Small tables with named rows and columns. After each table, cells are looked up by row and column.

nupet
         lusisi  vovofal  fimu  padimir  fuv  baz  nimekim
tigu         24       67    16       58   30   20       96
mimo         46       58    42       55   41   51       72
lonu         70       55    57       59   64   56       46
lir          42       61    38       55   37   48       79
durub        66       58    59       60   62   56       50
nevuz        21       69    21       55   44   15       85
dusufo       20       69    19       57   40   16       90
toberaf      40       61    29       56   32   41       84
vibu         45       60    48       57   43   55       72
nir          65       59    59       60   61   56       51
vafituz      69       51    57       51   71   58       35
bulukis      43       60    38       55   38   48       76
kideda       37       62    25       57   29   36       89
dov          41       61    30       56   33   41       82

lusisi of vibu is 45
fimu of vibu is 48
fuv of vibu is 43
lusisi of vafituz is 69
fuv of lir is 37
padimir of mimo is 55
fuv of vafituz is 71
fimu of tigu is 16
vovofal of durub is 58
fuv of toberaf is 32
fimu of dusufo is 19
fimu of lonu is 57
lusisi of toberaf is 40
baz of mimo is 51
padimir of vafituz is 51
lusisi of dov is 41
nimekim of vibu is 72
fuv of nevuz is 44
Which row has the largest lusisi? lonu

Table rer
         datip  dugisar
zuz        251      205
buk        132       65
mudunor    136       66
vak        149       47

dugisar of mudunor: 66
dugisar of vak: 47
datip of buk: 132
dugisar of buk: 65
datip of vak: 149
datip of zuz: 251
datip of mudunor: 136
dugisar of zuz: 205

Table lavebo
         kug  rami  tulibo  bam
niv      115    60     104  118
fub      196    92      91  200
dovezug  122    53     100  127
sopil     87   182      82   87
garipo    80    96      73   82
tusa      61   181      65   57
peliz    198    94      87  201
teb       76   142      25   78
vedobid  110   113      55  113

rami of dovezug is 53
kug of tusa is 61
bam of teb is 78
rami of vedobid is 113
kug of sopil is 87
rami of sopil is 182
kug of dovezug is 122
tulibo of dovezug is 100
bam of sopil is 87
tulibo of niv is 104
kug of garipo is 80
tulibo of garipo is 73
rami of fub is 92

kago
         tib  zufidam  roge  bem
kozel     56      216   195   69
mepo     114      176   153  142
timibem  172      132   160  158
lagilur  172      120   172  123
dilo     190      107   149   69
vugifi    55      216   204   57
lafune   204       60   213   45
giz      203       60   206  164
batu     118      116    84  152
tuk       79       99   136  164
nomonel  141       88    99  153
tafibam  187      176   100  158

bem of batu = 152
zufidam of dilo = 107
zufidam of lafune = 60
bem of mepo = 142
tib of dilo = 190
tib of tuk = 79
bem of nomonel = 153
roge of batu = 84
tib of mepo = 114
bem of lafune = 45
zufidam of tuk = 99

pefedun:
	ked	ranes	gof	rebidov
masame	4.3	7.5	6.5	4.4
gab	8.5	7.1	5.0	6.0
pel	6.5	7.1	3.4	8.1
gola	5.7	5.9	6.7	5.2
labiki	6.9	2.4	4.9	6.1
kufuv	5.1	4.8	6.1	2.4
vaduni	7.2	2.1	5.2	5.8
terukid	6.0	3.8	4.9	5.8
kalarip	5.2	5.7	7.2	4.8
zafeve	6.6	3.2	5.7	5.4

What is the rebidov of zafeve in pefedun? 5.4
What is the rebidov of gab in pefedun? 6.0
What is the gof of zafeve in pefedun? 5.7
What is the ked of zafeve in pefedun? 6.6
What is the gof of vaduni in pefedun? 5.2
What is the rebidov of kalarip in pefedun? 4.8
What is the ked of pel in pefedun? 6.5
What is the ranes of gab in pefedun? 7.1
What is the gof of masame in pefedun? 6.5
What is the ked of vaduni in pefedun? 7.2
What is the gof of kufuv in pefedun? 6.1
What is the ked of kalarip in pefedun? 5.2

rame:
cols = fil, madune
komak: [5.127, -2.697]
tupafo: [5.642, -0.309]
lur: [-6.245, -7.004]
pemo: [6.858, -7.967]
bab: [9.056, -4.994]
momodip: [-1.158, -4.928]
vapup: [-2.704, 3.466]

vapup, madune -> 3.466
momodip, madune -> -4.928
lur, fil -> -6.245
vapup, fil -> -2.704
pemo, madune -> -7.967
komak, madune -> -2.697
bab, madune -> -4.994
tupafo, madune -> -0.309
bab, fil -> 9.056
tupafo, fil -> 5.642
momodip, fil -> -1.158
pemo, fil -> 6.858
lur, madune -> -7.004
komak, fil -> 5.127

satotov
         lar  kulevid  kepek  viza  mig  rok  bukar  pugozo  zet  rep
beliran  108      199    182    83   21   62    227     187   66  170
nifi     195      238    184   134   46   59    191     160   31  211
vake      98      109     55   198  100   98     76      66   76  127
rap       53       58     26   218  154  108     17      18  141  100
tifet    201      236    194   110   42   66    205     179   31  203
kif       47       60     38   223  171   99     11       5  167  111
pem       49       58     32   222  165  103     11       9  158  106

What is the rok of beliran in satotov?
62
What is the mig of beliran in satotov?
21
What is the zet of nifi in satotov?
31
What is the kulevid of vake in satotov?
109
What is the viza of beliran in satotov?
83
What is the rok of pem in satotov?
103
What is the rep of pem in satotov?
106
What is the kulevid of rap in satotov?
58
What is the pugozo of kif in satotov?
5
What is the lar of rap in satotov?
53
What is the bukar of kif in satotov?
11
What is the pugozo of pem in satotov?
9
What is the bukar of vake in satotov?
76
What is the rok of vake in satotov?
98
What is the rep of beliran in satotov?
170
What is the rep of tifet in satotov?
203

